One turning vector, and how many ticks it has turned
The counts run from 0 to 334.
[ 86 183 153 109 122 162  80 153 140 143 125 133 134 148 141 134 130  92
 108 174 118 177 107 111 104 118 153  86 148 139 125  98 133] -> 233
[132  87 148  96 177 113 128 162 104 115 148 108 131 119 168 146 134 190
 110 165  88 159 132 156 110 126 138 104 176 118 138 131 140] -> 271
[157 143 174  96 125 110 124 100 179 141 157 139 108  94 162 113 127 124
  98 117 112  92 131 134  62 138 157 107 167 110 103 121 142] -> 92
[113 144 124 151 142 137 128 169 129 145 148 126 140 159 158 141 157 154
 120 221 130 104 108 105 115 115 157  93 105 104 186 115 137] -> 79
[ 77 115 147 112 119 110 131 151 164  63 144 134 145 114 113 132 122 165
 135 181  98 126 115 122 108 129 152 141 132 146 187  97 107] -> 70
[ 82 118  97  92 124 118 175 155  79 141 101 128  97 167 121 163 167 145
 147 105 130  95 119 131 113 130 162 142 135 125 159 143 148] -> 315
[119 168 189 148 149 143 129 141 138 103 139 141 133  79  81 133 188 136
 103 119 102 119 142 182 146 140 137 113 152 118 140 152 130] -> 328
[ 63 142 137 131 138 158 146 155 123 136  99 119 153 122  95 121 185 164
 131 150 120  68 134 122 104 124 131 106  91 117 164 154 145] -> 126
[ 87 134 185 115 192 132 113  76 134 127 119 133 127 115  97 121 164 112
 114  77 110 154 123 143 137 159 152 133 161 119 131 134 145] -> 170
[129 110 138 130 126 151 164 158 124  82 172 148 109 124 141 139 160 113
  93 157 173  69 141  95 153 146 174 133 118 141 153 119 131] -> 205
[ 91 151 128 106 129 112 121 131 168 125 147 121 171 156  97 137 148 139
  93 139 134 145  76  90  85 102 149 134 124 147 160  70 117] -> 228
[131 136 138  95 173 107 122  90 176 121 178 157 143 137 124 162 163 142
 174 120  77 135 105 116 102 148 154 166 156 114 143 101 136] -> 219
[ 85 140 203 101 119  78 145 129 156 128 119  98 108 124 110 121 106 140
 137 135 152 107 136  80 128 122 120 149 149  84 113 131 133] -> 299
[104 154 129 105 186 168 106 142 169  93  96 113 124 133  85  87 170 117
 107 113 147 139 123 150 158 142 119 103 167 137 118 106 131] -> 177
[ 99  93 150 110 141 123  98 113  69 151 140 145  93 146 130 174 173 101
 130  75 108 139 128 115 125 114 143 107 178 140 129 129 158] -> 162
[ 88 169 124 131 139 152 133 115 133 170 128  98 143 185 190 137 133 110
 111 163 166 123 105 100  95 128 145 138 118 126 145 114 148] -> 237
[128 125 130 105 171 119 146 124 173 117 180 122 180 131 107 152 143 167
 168 131 118 134 114  88 103 125 137 162 154 107 154  89 153] -> 221
[119 117 120 103 126 144 127 194  98  89  62 108 108 168 109 115 140 151
 136 132 162 116 105  85 146 130 124 134 154 139 127 165 145] -> 309
[ 79 147 213 102 109  64 130 119 153 134 117 115  99 122 110 132 104 126
 147 123 142 105 135  93 119 127 117 145 159  90 108 123 123] -> 298
[133 149 151 127 144 169  78 123  96 154 133 128 128 129 145 132 170 121
 131 127 146  88 121 134  74 113  80  85 141 106  90 116 163] -> 287
[101 150 170 141  99 139 105 158 183 116 138 123  96 116 171 160 116 135
 135 107 110 121 120 161 156 106 142 131 175 158 164 161 140] -> 194
[141 114 134  94 182 158 116 140 180  96 173 109 172 121 113 128 127 170
 135 125 122 169 114 111 106 116 133 121 171 130 133  84 163] -> 223
[ 84 194 143 111 124 137 109 137 149 163 125 115 119 161 162 130 136  77
  96 178 120 142 111  99 103 132 173 123 115 134 153  98 128] -> 235
[ 84 122 132 124 166 147  94 153 127  99 130 176 138 131 155 146 132 157
 104 173 125 147  71 162 104 118 161  88 115 136 136 106 106] -> 75
[ 86 160 121 143 140 162 121 117 127 172 118  95 147 185 204 135 130 122
 118 155 181 128 112 114 102 131 131 124 142 132 135 122 166] -> 238
[110 119 167 166 158 148 178 115 118 117 122 114 156 124 106 148 185 178
 107  96 143 133 129 184 132 108 132 120 157 119 150 163 150] -> 325
[102 145 159 144 110 150 114 158 176 119 131 123 110 123 179 171 110 135
 144 102 131 129 114 174 157  98 126 120 183 155 148 161 143] -> 193
[125 141 152 102 116 140 113 132 101 107 113 116 133 183 132 146 151 152
 127 144 187 147 110  77  88 139 122 170 117 124  57 130 139] -> 104
[124 158 162 125 136 145  66 130 103 159 138 129 110 122 138 131 172 107
 139 127 120  90 136 130  78 122  83  87 156 109  97 110 153] -> 288
[117 118 149 154 126 160 125 142 122  66 137 156 131 102 166 153 121 140
  90  97 177 100  88 154 135 141 147 141 163 161 140 150 138] -> 200
[142 152 147 127 183 165 141 149 123 106 143 120 141 122 111 131 188 139
  92 119 180 103 105 175 146 135 103 134 122 116 111  99 119] -> 333
[119 179 182 137 143 138 141 144 155 103 142 131 128  87  79 127 195 131
  92 134  98 107 150 168 144 145 145 129 128 115 150 141 120] -> 329
[116 129 140 136 148 201 108 148 110 104  95 105 105 130 117  99 188 149
 119 148 131  97 139 179  99 125 109  86 107 121 136 138 154] -> 129
[ 94 176 145 126 105 117 104 112 169 162 116 119 114 136 192 123 131 102
 133 152 115  99 160 110 105 157 132 111 186 141 152 152 137] -> 242
[100 173 127  97 130 175 137 164 157 117 104 129  99 162 127 139 131  95
 163 142 130 146 119 179 152 103 114  95 172 132 117 106 123] -> 185
[125  91 136 113 169 114 149 172  98 112 154  95 143 129 163 153 132 201
 133 170 115 152 135 144 109 126 134 118 165 105 143 129 149] -> 270
[104 170 124 104 134 187 157 168 145 114  93 126 119 170 118 137 136 106
 168 143 161 142 114 164 146  97 104 101 177 124 119  98 132] -> 184
[ 99 116 152 114 129 120 159 119 128 145 127 116  83 133 113 147 186 139
 118  94  76 124 158 174 131 119 175 116 137 135 168 152 144] -> 321
[164 111 148  98 184 146 114  81 157 101 168 155 115 146 140 145 154 124
 164 120  90 160 109 149 114 153 159 141 170 119 119 115 134] -> 217
[122 126 160 149 111 151 160 138 149  75 143 110 132 125 173 144 121 144
  86 111 173  90  99 139 135 125 156 169 138 164 180 146 141] -> 198
[ 61 155 159 126 178 107 135  94 155 136 126 128 144 116  67 129 178 119
 123  96 124 123 125 111 141 158 149 144 142 107 149 128 137] -> 172
[110 154 114 107 139 120 103 154 160 146 148 168  97 166 106 166 154 107
 158 122 119 139  77 134 121 101 155  93 150 107 129  75 130] -> 29
[121 140 135 121 115 141 167  87 160 124 106  86 129 150 195 100 117 130
 113 139 163  80 146 110  81 148 132 145 173 143 155 144 147] -> 245
